rotation steps, each row followed by its count of steps:
The counts run from 0 to 162.
[-21   8  31 -24  -7  -3  45   1  -2  17   5  13  13   1 -15  34  19  10
 -37   8  13 -18  -6   0   8   9  23  10 -12  10  38   1  10 -16 -44  12
  18   2  10  -8  23   4   6  -6  20] | 125
[-31 -20  22  -3  26   9  41   4  19  35  15  19  10  13  -4  11  13  11
 -19  10  14  12 -20 -18  -7  19   7  26  11 -23  41   2  -9 -13 -13   1
  42   6  11 -15  21   6  26 -13   9] | 84
[-19 -17  14 -11   6 -11  28  -9  -3  27  29  14  -5  13   0  27  17   2
 -29  -3  11  19  13 -12 -15  14  20   8 -33  37  15  36   9 -12  -8  26
   6   9  27 -12 -23  12  10 -30   7] | 53
[ -9   0   0 -12   4  -1  31  -6 -11  32  39   2  -3  18  22  29  10   7
 -28  31   9  19  -3 -21 -15  16   4   9 -23  29  16  31  -8  -4 -20  10
  -1 -14  42 -11  -1   1  12 -34   0] | 108
[-25 -13   1   1   4  -2  30   2   9  18  50  19  17  15  -6  -9  13  41
 -13  19  -8  32 -12 -11   6  -6  11  18  -4  15  21  19  -1 -17 -11  12
  34   7  32  -8  29   6  -3 -29  11] | 27
[-29 -13   6   2  26  15  37   2  10  38  29  13  -1  11   8   0  13  -1
 -21  36   2  18 -25 -19  -7  -4 -10  28  11  -9  19  11 -13 -19 -11   4
  20   9  20 -21  23   6  34 -28   4] | 89
[-23  20  12 -26 -13  -1  41   0  -8   8  24  21  13  14   6  26  23  12
 -44  31   4  -8   5   3   4  -2   3  10 -24  36   9  22   8  -8 -33  18
  12  -9  24  -2  17   1  10 -26   9] | 121
[ -1  23   8 -24  -6   7  46  -4   0  37  12   0   2   7  -2  38  21   1
 -36  18  18 -15  -1   2 -18  17   7   7 -13  10  16   7   8 -11 -42  -3
  13   1  28 -21  19   0  17 -17   6] | 117
[-18 -20  13  -3  13 -12  28  -7  -9  35  34   6 -11   7   5  16  15   2
 -25   5   9  19   0 -24  -1  -3   9   9 -20  40  13  38   5 -16  -5  26
 -11  21  25 -16  -8   8  17 -32   3] | 47
[ -1  23   2 -23 -10  11  42  -9  -4  39  22   0   5  16   9  31  21   3
 -39  25   5  -9   1  -6 -17  11  -2  10 -16  22  10  13   7 -12 -41   1
  11  -5  30 -17  13  -1  14 -28   4] | 116
[-42 -21  29 -24   4   1  29  19  -3  16  10  18  17   3 -20   7  28  10
 -18  12   1   7 -16  -6 -10  13  30  20   4 -23  30  19   1 -34 -15  21
  21   0  17  -7   7  15  14 -14  20] | 139
[-20 -15   9   2   6  -4  39   8   9  28  24  17  12  -2 -18  11  15  35
 -12  -5  13  13  -8  -3   9  15  30   2   6  -2  41   2   3 -14 -24  -1
  42   9  22 -13  35   3   4 -13  19] | 24
[-16  -5  23 -24  10  10  30  12   2  32  17   5  13   5  -6  -2  15   3
 -17  23 -10   7 -27 -10  -7   7  19  33   2 -22  32  -3   2 -38 -38  18
  27   6  19 -16  19  16  16 -15  14] | 137
[-10   2   5 -14   1   9  13  -7 -22  53  18   9   7  11   0  19  28 -10
 -11  16   4   4  -3  -4 -25  16  17  13 -27  10  20  -4   1 -40 -37   3
  20   2  28 -21  -9   3  19 -38  -5] | 2
[  0   2   5 -15  10   6  28 -18  -2  48  31  -2  -7  20  15  20  14  -7
 -28   2   5  18   6  -8 -19  10  11  14 -22  30   6  21   8 -24 -24  15
  16  13  31 -20 -15   8  17 -38  -1] | 55
[-10 -19  21 -11  16 -11  34 -10  -5  44  16   2  -9   3  -5  37  15   2
 -19 -18  24   6   7 -16 -16  23  26   3 -16  18  31  27   9 -20 -14  14
   7  19  20 -20 -18  11  14 -22   6] | 51
[-10  14  27 -24   1   5  34   0  -1  28  23   1  14  15  -3  13  15   3
 -26  19  -6  -2 -21  -5  11  -2  16  29 -14   1  35 -13   6 -32 -50  19
  25   9  13 -13  25  11   9 -14  19] | 130
[-14   7  14 -15  16  13  42  -7  10  30  11  20   1  12   3  22  25  -1
 -40   2  17  -2   2   9  13   9  14   8 -11  11  23 -13   0 -25 -43   3
  48  16   3 -15  17   7  24 -12  15] | 70
[-34 -19   8 -13  -4  -1  14  -8 -18  31   8  33  17   2 -12  22  41   5
 -18  12  16   3  11   6 -22  21  34   2 -28  10  22  19   3 -25 -27  11
  27 -11  24  -6 -13   0   9 -31   4] | 5
[-29 -12   3  -5  -6  -3  28   4 -13  31   6  33  14  -7 -16  20  36  12
 -25   9  19  -5  10  21  -8  19  32 -10 -11   8  22   7   7 -23 -34  -6
  37  -5  19 -12  11   7  15 -24  12] | 11
[-25  13  19 -26 -13  -2  45   0  -5  18   7  18  10   4 -13  42  23  15
 -44  11  20 -17   6   1 -12  19  12   2 -15  19  22  24   9  -4 -31   8
  12 -10  20  -5  14   3   8 -14  14] | 119
[-19 -11   4   2   2   0  38   4  -6  32  12  25  11  -4 -13  17  26  23
 -22   6  15   3   0  15  12  11  35 -12   0   7  36  -7   4 -25 -41  -8
  43   6  16 -11  30   3   7 -16  17] | 17
[-32 -18   4   6  22   3  37   4  -6  34  32  10 -13   8  20   6  11  -5
 -22  43   4  18 -18 -24   0  -6  -7  15   5  10  20  25 -15 -16  -3   8
  -1   3  21 -14  16   4  36 -32  -1] | 95
[-24  -3   9 -21  -3   3  30 -13   5  21  23  27   8  18   5  23  23   2
 -40   3  12  10  17   8 -18  12  11  11 -29  39  -3  30   9 -12 -13  18
  28   5  28 -10 -16   8  17 -28   5] | 60
[-24  -8   5 -11  -2   1   5 -11 -24  32  24  18  12  16   3  18  31   2
 -14  23  -1  16   1  -6 -12   5  18  16 -38  23  15  17   2 -31 -25  21
   8  -5  30 -11 -18   4  10 -42  -8] | 0
[ -3  -8   7  -2  19   2  38  -2 -12  55  29 -10 -18   7  22  26   7  -4
 -19  23  20  11 -11 -26  -8  18   2   2  -5   8  34  15  -7 -13 -23   2
 -11  -3  32 -19   5   2  22 -29  -1] | 103
[-31  -6  -6  -4 -10   2  26   0 -13  14  22  38  11   8  -1   6  38  18
 -24  21   8  16   5  17   5  -1  25  -7 -20  33  12  12   2 -22 -31   5
  36  -4  22  -1  15   1  11 -28   6] | 13
[-24   3  14  -8  17  12  31 -12  13  17  33  22   4  25  12   5  14   4
 -35  20   0  18  -8  -3  24  -4   9  21 -14  20  24 -11  -5 -16 -33  13
  45   7   9  -8  21   9  19 -23   9] | 75
[-15  -2  -4   7   4   3  26   0  -1  24  44  21  11  11   5  -5  17  27
 -17  20  -3  27 -12   0  21  -4  17   5  -7  24  25  -2  -2 -20 -33   8
  40   6  25 -12  35   5   7 -29  13] | 21
[-32 -14   6 -18   7  10  21  14  -1  21  25  12   9  13   0  -9  26   1
 -20  40 -19  21 -24  -9  -8 -10  11  24   1  -4  11  20  -2 -40 -18  26
  15   2  23 -15  14  14  22 -28  15] | 142
[-10  27   7 -24 -10   5  38  -8  -5  19  26  10  10  16   7  21  19   5
 -44  31  -1  -7  -6   2   4  -9   0  13 -20  33   9   8   5 -17 -45  16
  13   1  20  -7  24   0  11 -24   7] | 122
[-54 -31  20  -3  18   2  36   5  12  11  18  36  11   6  -7   9  13  18
 -24  19  10  17 -12 -14  -4  11   7  24   5  -9  29  27  -9  -6   6  13
  29  -5  13  -1  13   7  23 -17  10] | 86
[-29 -30  16  -5   9 -18  34  -2  -5  28  28   9 -12   2  -7  22  19   8
 -25   1  13  13   1 -23  -2   3  18   6 -15  33  23  43   6 -12   3  21
  -9  19  23 -13 -11   9  13 -30   7] | 46
[-13   4  -5  -8  -5  11  17  -9 -18  40  21  22   7  10   4  10  36   0
 -20  29   3  12   3  14 -13   7  12   5 -19  21   4   2   1 -33 -45  -1
  36  -1  24 -16   5   5  19 -40   1] | 8
[ -7  20  -1 -21 -11   8  36  -8  -8  26  27   7   8  18  11  28  19   7
 -39  29   6   1   0  -7 -20  11  -6   9 -27  31   5  26   4  -5 -29   8
   8 -11  37 -11   7  -1  14 -31   3] | 115
[-20 -22  10  -2  17 -10  43  10  10  43  23   2  -6  -9 -21  10  18  13
 -17  -6  16   2 -18 -19 -15   5   9   8  16  -3  23  26   6 -24  -6   3
   8  33  19 -33  27   2  18 -20  11] | 37
[-29 -15  30 -23   7   3  31  16   4  30   9  11  19   7 -16   6  23   4
 -17  12  -2   1 -20  -6 -10  13  25  25   5 -28  37   4   4 -33 -30  18
  27   5  17 -12  19  16  13  -8  19] | 138
[-33 -14   3 -12  -9   4  15  -8 -21  23  18  35  15   9  -5  11  39   9
 -21  23   7  10  10  10 -18  11  26   3 -29  28  11  21   5 -24 -23  10
  26 -11  28  -7 -10   3  11 -36   0] | 6
[-23 -10  16  -3  24  16  30  -6  17  26  40  16   8  22  13   3   8  10
 -23  28  -4  22 -22 -18   4  -2  -1  32  -1  -7  26  -7 -13 -17 -20  13
  45   1  18  -9  25   5  25 -23  10] | 82
[-21 -23  20 -17   7 -14  29  -8  -4  32  18  16  -5   8  -6  34  14   5
 -24 -14  20   8  10 -13 -17  21  28   7 -19  28  22  32  11 -13  -8  20
   4  12  27 -13 -24  10  10 -24   7] | 52
[ -1 -12  15  -8  19 -11  35  -7  -5  56  18  -9 -14   4   3  30  13  -4
 -20  -9  19   9  -1 -19 -14  19  17   8 -15  19  29  17  11 -26 -24  10
   1  27  24 -26 -11  11  17 -25   6] | 50
[-21 -22  -2  -3  16  11  23  18  -6  48  18   2  -8   0   8   8  28  -8
 -17  32  -4  14 -25 -15   5   8  14  -5   5  -2  23   6  -4 -46 -26   7
  -3   9  24 -21  12  10  30 -35  10] | 150
[-34 -16   1  -6  -9   0  26   0 -13  16  12  39  13   1 -11  16  37  17
 -28  17  12   6  14  22  -1   9  31 -12 -16  23  17  15   2 -17 -28   0
  40  -8  19  -3   9   4  15 -25  12] | 12
[-22  -1 -11  -1  -5   8  25  -1 -10  25  32  32  10   7   2   4  30   9
 -25  31   1  16  -2  14   6  -5  20  -6 -16  33  11   3  -2 -24 -40   5
  38   1  25  -8  17   3  13 -33   2] | 14
[-39  -8  25 -29  -3  -1  30   5  -5   2  28  20  24  17 -10   3  19  14
 -30  21 -12  16 -15  -8   2  -7  21  30 -16   5  28  14   4 -23 -21  39
  25  -3  19  -2  12  13   3 -16  19] | 134
[-35 -30  20   5  28   6  46  11   9  37   9  15  -4  -5  -6  16  16   2
 -18  18  21   5 -18 -20 -10  13   3  11  18 -18  34  18 -11 -15  -6  -5
  16   5  12 -15  20   6  34 -13  11] | 91
[-25 -12  12 -13  -2   2  23  -2 -17  39   3  21  13   4 -13  26  35   2
 -17   6  16  -3   8   5 -24  26  32  -2 -24   3  25   6   5 -28 -30   4
  23  -4  20 -14 -16   5  14 -29   1] | 4
